In the data rows, the value 128 means zero.
How far apart are the two rows of each pair, measured in a hidden way? 0 means very close, and 40 very far. Two or three weighted sums of its numbers give each row a place; it is the straight-line distance between the places.
[116 137 106 165 119 180 107 116 182 141 152 168]
[160 131 159 132 145 144 127 131 167 186 118 127] ~ 9
[143  99 141  88 136 124 102 101 114 136 131 141]
[147 127 165 132 147 152 136 123 132 135 170 182] ~ 19
[173 117 167 102 143 101 141 127 139 211 131 104]
[119 146 122 151 122 130 137 148 138 123 126 119] ~ 13
[138 117 142 118 140 137 124 123 110 121 178 170]
[146 121 165 125 144  68 132 131  63 113 150  90] ~ 17
[123 153 140 153 142 127 156 161  98  91 154 140]
[123 140 122 186 128 181  79  93 181 141 152 159] ~ 19
[138 112 139 106 139  74 127 122  62 108 144 101]
[126 139 118 123 124 132 171 171 141 139 111 124] ~ 16
[139 111 130  90 126  60 135 127  81 135  87  59]
[112 143  90 174 103 183 121 126 197 175 172 166] ~ 30
[132 110 140 105 129  92 101  98  95 121 142 108]
[131 118 134 103 134  75 130 126  93 117  74  57] ~ 11
[117 144 114 146 117 142 154 160 134 128 173 151]
[128 133 118 125 125 137 145 133 131 156 184 159] ~ 9
[134 120 122 108 126  54 165 156  60 133 174  95]
[124 159 117 118 117 155 251 235 155 144 150 171] ~ 24
[153 103 153  84 141 160 137 124 152 169 149 183]
[120 145 125 122 125 137 186 178 122 114 140 154] ~ 17
[164 121 155 109 139 128 132 128 165 192 117 114]
[116 142  98 155 113 138 125 138 139 134 156 142] ~ 8
[ 95 146  91 124 112  70 153 148  61  59  96  68]
[131 128 112 128 120 105 148 140 127 157 145 117] ~ 28
[132 145 156 152 142 186 128 139 178 133 118 164]
[133 118 129  86 131 110 136 132 121 133  76  99] ~ 19
[137 126 141 135 130 103 131 120 119 151 155 121]
[135 148 132 167 128 183 128 135 192 168 151 161] ~ 15
[146 125 158 132 144 142 129 122 128 127 171 172]
[117 110 139  83 142  96 131 120  64  73 107 113] ~ 29
[137 122 139 111 134 101 136 127 118 153 129  98]
[138 123 139 127 131 147 126 127 148 151 153 161] ~ 17
[126 103 100  71 106 161 139 121 160 172 130 180]
[129 105 115  59 122 138 149 133 133 147 104 143] ~ 13
[117 120 118  88 121  81 139 130  86  96  81  81]
[158 127 184 111 155 114 142 140 121 137 100 104] ~ 19
[149 110 151  86 135  80 142 132 100 151  80  68]
[126 121 118 121 119 137 135 134 127 145 162 153] ~ 15
[130 117 141 106 139 184 113 111 158 115 109 178]
[ 99 133  90 115 106  95 138 133 118 119  68  55] ~ 33
[135 113 120 121 122  83  96 101 116 160 112  70]
[112 133 117 151 125 111 124 128 104  91 129 115] ~ 11
[117 160 132 183 126 102 117 130 114 105 122  83]
[132 138 139 170 132 165 110 123 147 138 195 178] ~ 24
[130 132 129 127 131 127 131 131 128 131 141 128]
[120 135  96 149 116 177 120 123 173 149 158 171] ~ 13
[114 129 114 107 124 149 129 130 128  93  82 131]
[163 115 140  90 127 138 137 134 158 191 107 123] ~ 15
[134 141 122 142 125 111 137 138 129 143 135 112]
[148 129 170 104 147 112 182 171  92 113 161 140] ~ 14
[ 98 148  91 180 114 107 109 120 101  98 181 119]
[136 115 117 103 121 110 149 135 123 176 149 124] ~ 21
[112 118  89 112 107 140 121 119 136 140 136 143]
[149 130 152 124 134 144 156 154 156 171 141 149] ~ 15
[143 139 177 115 156 116 181 175  95  95 149 152]
[163 107 160  86 135 124 139 134 154 194 134 135] ~ 17
[117 130  98 126 109 144 138 132 169 157 105 122]
[137 103 149 116 137 146  66  73 130 133 130 147] ~ 21
[124 116 119 122 128 184 121 121 158 129 172 208]
[134 117 138 101 134  90 135 131  91 126 100  93] ~ 29
[141 112 127 100 125  63 128 124  96 161 103  51]
[137 115 129  80 125 118 133 134 125 137  74 114] ~ 15
[133 106 128  79 130 127 134 123 135 142  79 117]
[113 122 103  94 113 185 128 123 174 136 109 175] ~ 14
[140 115 126 109 121 105 140 135 127 171 142 116]
[129 130 145 134 137 106 127 129  88  96 134 120] ~ 18
[134 122 142 122 133 163 124 117 141 141 201 201]
[137 109 137 111 130  82 107 111  97 135 108  76] ~ 23
[131 118 160 100 147 102 126 123  71  77 126 126]
[125 153 106 139 112 121 176 176 143 159 129 110] ~ 25
[124 111 135 103 133 187 114 108 161 117 111 185]
[124 146 137 171 137  79 121 124  81  83 143  87] ~ 29
[125 110 131 112 135 184 112 106 160 128 115 185]
[132 150 144 181 140 131 117 126 121 115 184 137] ~ 26
[119 110 123 109 131 121  84  90 116 118  99 107]
[131 117  98 127 104 103 129 123 116 167 182 127] ~ 21
[136 127 119 135 125 174 128 133 189 173 111 151]
[125 123 108 109 119 150 132 136 167 156 100 134] ~ 13
[145 112 147  91 139  62 148 132  60 125 153 104]
[111 129 104 109 121 122 179 162 102 116 178 161] ~ 14
[132 116 155 108 149 138 130 125 115 101 110 141]
[144 120 133 114 130 147 133 127 141 152 158 157] ~ 20
[155  81 150  55 132 156 110  91 151 171 133 178]
[128 118 145 113 130  80 110 111  93 119 108  88] ~ 32
[128 123 145 120 136  91 133 127  82 105 148 118]
[129 146 138 197 135 121 115 124 134 140 191 131] ~ 21
[148 115 157 135 141 155  67  68 159 148 130 147]
[107 155 116 168 127  77 121 129  82  82 114  65] ~ 33
[103 129  79 114 110 195 120 124 178 122  86 173]
[115 144 108 157 130 168 106 112 153 106 132 159] ~ 22
[134 114 132 119 123 125 118 114 118 134 144 129]
[118 143  96 157 106 131 125 131 165 161 121 109] ~ 14
[ 98 136 106 121 120  74 151 150  63  49  92  77]
[116 166 136 215 134  82 110 131  87  77 142  80] ~ 30
[147 118 138 113 126  86 136 126  99 160 151 102]
[120  69 111 113 115 147   0   0 148 141 129 145] ~ 18
[152 133 137 128 126  92 144 139 125 167 133  87]
[122 157 115 205 122 119 113 119 134 134 195 121] ~ 20
[147 117 149 151 145 160  81  87 161 164 167 163]
[140 123 135 107 130 136 140 129 155 161  94 120] ~ 23
[ 93 131  89 149 113 127 120 120 108  86 157 141]
[142  83 115  44 113 158 145 121 154 183 130 187] ~ 35
[138 121 139 114 130 196 122 124 183 151 115 180]
[164 100 127  90 132 108 106 100 160 234 108  97] ~ 16
[ 98 137 102 144 113 135 120 119 107  92 165 142]
[127 142 114 183 129 178  84 102 186 135 153 157] ~ 25
[112 121 105 133 120 131 121 124 107  97 169 149]
[116 112 102 104 112 139 130 119 136 143 140 150] ~ 8
[162 115 130 113 118  97 147 132 138 201 162 116]
[123 124 108 133 117  98 126 117 112 129 146 108] ~ 16
[123 138 130 153 128 133 123 130 130 127 158 138]
[137  93 141  86 132 132  74  72 117 124 120 148] ~ 12
[ 98 124  90 110 110 127 105 115 129  91  74 110]
[122 155 112 191 122 171 107 125 182 135 126 135] ~ 26
[127 119 133 122 132 130 132 120 112 113 179 165]
[136 136 110 160 117 174 123 132 194 174 164 166] ~ 18
[132 113 128 110 132 170 127 120 141 140 189 218]
[131 162 128 142 132 125 196 190 142 146 109 107] ~ 27
[116 162 131 191 131 115 114 135 122  94 114  92]
[127 128 118 129 122 156 127 127 147 139 135 165] ~ 26
[136 114 137 114 134 123 117 111 124 136 139 134]
[137 122 126 129 120 119 119 127 127 155 169 139] ~ 9
[ 91 135  88 161 108 133 116 128 108  76 148 136]
[144 118 158 130 146 173  85  92 165 129 118 157] ~ 18
[127 120 133 115 134 115 135 123 105 110 130 125]
[138 116 129 108 133  53 145 136  60 125 144  86] ~ 7
[136 113 156 105 144  83 118 116  79 110 100  83]
[173 122 166 105 139  96 138 129 136 204 130 103] ~ 20
[125 138 125 139 125 165 126 130 165 145 134 154]
[131 122 121 120 129 117 106 102 131 118  94 105] ~ 6
[124 136 138 123 136 138 121 129 133 116  86 118]
[134 148 130 164 127 102 117 124 122 132 127  83] ~ 12
[127 124 136 100 137 136 127 130 129 123  99 134]
[118 129 121 128 120 146 103 113 135 115 101 129] ~ 1
[127 126 145 114 137 122 122 133 125 108  80 104]
[106 128 134 111 132  94 132 135  89  67  55  77] ~ 13
[120 135  93 142 110 144 128 129 166 163 110 109]
[130 125 118 114 122 109 144 137 124 150 129 115] ~ 9
[133 125 106 143 111 110 108 115 148 172 105  74]
[127 120 126 131 132  75 120 125  81 115 139  80] ~ 11
[132 103 130  84 137 170 144 128 167 158  86 161]
[138 140 130 149 135 103 136 139 117 134 131 102] ~ 23
[145 141 154 166 138 157 117 127 179 168 125 131]
[121 135 117 124 124 130 153 149 139 131 110 129] ~ 17
[140 121 128 113 126 155 140 130 152 154 141 159]
[ 76 134  95 140 120 107 121 121  56   1 108 110] ~ 31
[136 151 136 115 136 149 230 215 143 159 149 158]
[142 144 159 160 141 183 136 144 182 157 144 164] ~ 18
[112 135 116 129 119 136 139 139 137 123 109 128]
[114  84  88 128 107 143   6  26 150 136 137 139] ~ 16
[119 111 148 110 146  70 125 122  34  53 138 101]
[145 153 142 170 137 182 128 138 185 161 150 165] ~ 32
[153 107 140 123 135 142 103 100 141 175 188 163]
[143 122 129 134 129 113 126 123 121 161 163 130] ~ 10
[142 125 148 127 144 142 132 128 117 127 175 169]
[129 138 127 134 119 130 150 150 131 125 131 125] ~ 17
[144 126 143 125 137 160 138 135 159 162 137 160]
[120 136 128 157 129 140 117 121 129 121 161 146] ~ 11
[129 124 127 125 124 147 128 122 127 116 149 164]
[156 121 138 123 127 106 139 128 136 203 158 115] ~ 8
[161 131 170 115 144  90 145 137 121 172 113  96]
[129 117 131 103 133  85 134 123  93 118  99  91] ~ 7
[132 136 121 137 118  57 158 149  69 127 178  86]
[133 144 124 139 130 132 153 156 136 125 123 122] ~ 6
[124 145 121 157 130 110 116 130 120 112 105  84]
[135 121 127 115 128 164 134 131 186 183 114 146] ~ 23
[109 117 141 115 141 119 130 128  83  50  97 115]
[143 121 138 125 133 145 133 126 140 158 155 159] ~ 22
[113 125 142  96 139  90 142 139  57  48  81  96]
[117 121 110  99 116  87 141 134  88 100  86  85] ~ 14
[112 120  96 106 112 133 160 141 104 110 171 161]
[112 100  98 103 114 116  75  77 107 108 119 127] ~ 12
[114 143 130 169 137 125 114 124 116  78 129 126]
[122 131 127 129 127 138 131 127 137 127 120 131] ~ 12
[130 104 137  80 129  77 137 119  58  87 126 106]
[120 127 123 137 129 143 124 132 137 127 122 134] ~ 11
[127 120 129 103 132 149 126 123 153 146  78 126]
[137 113 137  88 135  88 134 130  95 125 102  99] ~ 4
[129 147 115 168 117 106 121 128 141 164 131  83]
[110 129 137 125 137 126 122 128  90  45  86 122] ~ 23
[141 104 120  61 125 138 147 131 143 173 106 150]
[137 131 143 172 140 176  75  93 176 146 151 157] ~ 31
[132 126 126 117 122 145 131 123 148 140 123 144]
[138 115 137 100 133 106 130 125 104 123 138 120] ~ 8
[101 132  99 133 111  57 144 149  69  83 110  60]
[131 118 141 111 133 179 118 117 156 120 107 175] ~ 29
[113 131 142 104 129  92 135 135  87  67  54  78]
[136 141 139 123 129 129 181 175 131 136 114 127] ~ 21
[145 130 175 141 153 144 132 127 118 123 175 175]
[112 115  94 121 111 135 115 111 133 119 135 137] ~ 28
[ 98 145 109 134 120 162 131 143 151  85  48 120]
[125 152 115 181 119  62 150 150  75 119 175  76] ~ 18
[148 202 175 196 153 128 255 255 120 116 185 146]
[146 125 160 113 142  95 131 128  89 116 115 100] ~ 12
[118 143 118 148 127  73 127 132  77  90 118  64]
[128 124 132 116 124 148 129 128 146 136 130 153] ~ 28
[106 138 101 139 116 179 118 128 185 129  79 147]
[136 118 127 108 133 147 134 127 138 152 138 155] ~ 7
[114 128 111 138 120 132 107 111 122 106 126 132]
[126 123 139 108 134 105 129 130  92  85  92  98] ~ 10
[112 115  97 103 111 159 131 125 132 125 163 185]
[107 118  88 108 113 192 124 125 174 127  96 181] ~ 3
[156 128 179 130 150 107 139 136 116 141 122  97]
[112 130  90 121 100 133 113 115 165 159  67  95] ~ 23
